In the rows, zero is written as 128.
One turn sends every row of this set to another row. A few are shown first. Where does it send the rows asked after them?
K_213: [129 136 127 146 121 138 152 143 144 137 105 143 118 140 105 128 165 124
 161 144 119 149 127 158 122 126 138 140 137 106 163 116 141 104 114 146
 142 120 126 167  95]
K_25: [142 128 162 104 127 114 103 112 136 124 142 128  90 130 120 164 161 117
 102 136 128 125 123 148 113 132 141 103 136 152 138 128 127 146 144 197
 132 122 132 154 103]
K_84: [108 157 168 102 165 166 142 114 112 142 162 123  96 139 145 122 144 142
  97 126 147 139 116 115 115 108 136 134 132 124 143 114 135 128 129 135
 125  99 144  97 126]
K_277: [115 135 128 142 117 135 143  96 165 114 128 106 144 135 138 127 168 147
 110 136 112 126 118 137 139 129 150 150 139 136 107 156 127 173 116 151
 129 135 151 129 130]
K_962: [112 127 166 130 147 133 155 104 122 143 127 118 103 135 161 139 143  97
 135 126 123 120 130 128 149 103 144 126 118 130 133 104 139 137 102 166
 139 117 100 122  90]
K_609: [147 108 138 127 147 126 123 106 128 139 136 155  78 120 155 124 164 148
 101 120 100 119 134 104  97 126 132 142  94 148 178 146 164 128 121 155
 122 137 161 138  96]
K_686: [154 126 149 118 141 107 108 129 108 139 117 157 121 123 141 135 152 128
 110 140 111 118  89 138  73  96 127 123 122 137 170 146 140 105  97 121
 131 114 164 138 142]
K_10: [138 158 125  98 146 128 102 130 140 107 115 136 105 158 111 136 156  97
 115 133 106 145 142 131 131 135 146 129 138 154 141 111 134 104 167 143
 166 135 139 157 100]
K_319: [ 79 118 143 151 145 133 136 134  84 129 133 152 137 138 118 121 167 144
 117 119 116 115 110  91 146 124 162 152 125 154 160 157 155 127 114 147
 145 127 132 130 112]
K_367: [ 97 123 120 147 166 108 146  97 100 113 125 133 108 155 114 148 161 114
 127 140 125 130 106 131 128 142 118 106 137 155 152 107 160 109 117 146
 122  81 122 144 116]
K_600: [116 109 138 138 129 146 153 139 149 129  88 115 140  98 119 153 152 122
  91 123 121 130 127 130 111 101 146 150 157 132 140 133 133 120  92 132
 129 145 133 134 137]
K_351: [104 155 116  93 112 147 143 135 110 133 111 186 108 135 145 156 136 133
 121 151 110 116 150 130 119 141 148 136 129 164 138 142 116 126 107 144
 178 110 134 128 107]
K_179: [117 146 147 109 151 130 165 119 132  98 139 119 132 105 156 150 134 123
 103 111 136 130 112 155 113 174 138 104 121 173 131 121 135 144 107 135
 141 143 140 136 137]
K_790: [117 137 131 121 137 140  90 136 115 114 119 158 122 125 134 149 146 110
 101 135 139 134 131 114 115 149 161 149 167 116 128 134  97 127 114 137
 107 111 139  80 133]
K_389: [ 97 147 159 138  95 141 130 117 100 132 102 147 111 132 155 158 171 138
 126  96 126 123 113 138 118 154 124 108 107 122 135  98 146 108 110 155
 133 137 149 102 137]
K_698: [148 107 140 126 149 124 120 109 126 136 129 153  73 120 156 125 161 146
 105 120 106 127 137 116  97 128 134 141 100 150 174 134 167 137 119 157
 120 137 169 136  93]
K_359: [128 129 112 151 116 133 108 135 120 137 121 131 110 145 142 154 139 126
  93 139 120 119 117 152 120 160 138  74 134 149 157  99 169 132 138 123
 162 133 146 139 135]
K_448: [ 77 119 148 153 142 128 137 124  72 125 128 145 131 132 124 126 162 140
 110 119 118 118 118  96 149 119 159 153 133 152 157 148 153 122 115 137
 148 126 134 131 117]
K_209: [115 136 131 130 141 136 101 130 117 107 129 154 127 123 134 151 158 105
  93 128 142 130 125 109 120 145 162 155 155 110 129 135 100 123 116 135
 108 106 139  81 130]
K_836: [159 122 125 145 133 151 135 142 119 125 106 129 129 150 138 110 123 140
 117 133 147 137 146 121 112 150 117 149 144 115 163 139 166 143 154 144
 112 102 136 109 125]
K_355: [158 118 125 147 134 149 142 143 123 126 106 129 133 143 133 106 123 141
 123 129 136 134 143 121 117 147 109 147 136 111 165 141 159 137 153 150
 115  97 137 114 118]
K_66: [109 165 122  94 109 145 150 134 111 134 116 182 117 129 140 161 134 131
 123 146 120 110 155 129 112 144 144 135 126 157 135 143 111 130 114 146
 178 124 138 119 115]
K_46: [142 131 115 118 139 101  97 121 129 143 137 123 151 164 115 123 179 123
 110 103 134 107 136 139 117 115 119  95 126 157 137 156 127 134 140 143
 110 118 131 130 140]
K_701: [139 152 125 103 152 125 103 134 140 117 118 132 112 154 111 132 156  94
 123 130  98 147 144 135 131 133 145 129 142 151 143 110 140 108 172 147
 168 136 147 152 109]
K_411: [144 121 118 100 125 128 134 121 140 188 127 161 127 153 150 122 149 125
 127 143 122  91 131 126  81 133 147 106 154 132 156 138 142 123 121 148
 159 135 123 129 150]
K_503: [118 131  89 122 154 146 151 126 119 144 139 141 123 149 121 113 125 111
 117 124 158 106 108 150 119 148 130 117 143 156 138 147 125 127 133 151
  99 102 158 151 136]
K_970: [159 137 128 116 154 119 133 137 153 117 134 156 121 139 130 140 143 132
 144 148 121 102 103 141 116 132 139 168 133  88 143 133 155 139 122 157
 121 154 119 133 133]
K_406: [119 135 115  92 132 135 140 123 113 126 152 139 132 137 104 127 196 137
 126 131 127  92 122 147 128 140 181 137 114 123 108 137 140 117 126 162
 132 158 139  96 123]
K_146: [ 97 144 163 139 108 138 123 121 104 133  94 145 112 128 152 168 166 146
 126  98 128 123 109 140 112 153 126 112 114 116 136 102 145 109 116 160
 123 130 161  95 137]
K_871: [138 130 142 118 151 142 109 130 126 122 161 128 158 109 141 152 168  85
 129 150 123 123 110 134 104 119 140 141 105 142 157 122 167 130 108 133
 150 136 113  88 139]
K_693: [146 123 121 128 131 142 118 132 136 114 143 134 106 134 151 123 164 121
 142 126  96 105 104 109 123 151 162 127 149 128 172 114 180 142 170 129
 134 107 163 115 116]
K_440: [115 135 116  95 134 121 137 134 114 132 152 130 131 137 107 129 198 143
 130 127 121  98 116 150 122 148 177 129 112 122 110 131 144 115 127 165
 136 154 142  97 117]
K_414: [114 144 142 101 122 133 130 107 149 145 124 141 122 109 119 109 145  94
 125 148 152 124 114 136 117 125 112 136 123 151 151 138 117 106 126 134
 158 148  99  92 109]
K_145: [103 127 114 134 135 144 133 109 128 107 157 121 109  95 141 134 164 129
 141 123  94 130 120 126 133 160 110 148 115 162 161 141 136 108 103 119
 144 125 139 130 156]
K_973: [125 166 138 139 112 156 119 129 113 144 118 110 110 116 113 144 166 121
 120 127 104 121 133 117  83 107 138 118 141 131  97 114 165 137 105 131
 166 125 156 126 125]
K_863: [147 120 145 116 183 135 128 113 143 117 120 157  97 118 111 166 165 139
 102 126 135 139 106 101 130 119 155 122 141 118 137 135 131 125 112 137
 107 107 140 158 107]
K_853: [138 162 131 150 158 121 143 116 127 148 115 144 112 137 140 146 153 132
 148 133 117 134 129 149  80 144 129 146 111 143 112 113 137  72 120 140
 111 112 163 154 118]
K_324: [139 159 130 149 157 125 142 120 127 146 124 144 119 141 143 146 152 129
 145 136 114 131 124 144  77 144 127 137 113 156 117 112 128  73 122 141
 112 111 159 158 112]
K_560: [149 129 121 114 141 110  91 131 132 145 129 124 149 163 117 122 180 120
 110 106 138 104 135 138 112 113 116 104 130 161 145 153 127 139 133 142
 105 119 129 129 137]
K_412: [122 142 102 112 150 176 167 121 130 127 142 125 120 142 136 131 146 113
 141 128  96 123 143 114 107 109 163  93 158 146 136 114 137 132 107 132
 140 131 155  98 139]

K_324 moves to K_701
K_351 moves to K_440
K_503 moves to K_693
Now find these:
K_973 moves to K_414
K_962 moves to K_179
K_863 moves to K_367
K_609 moves to K_853
K_209 moves to K_448

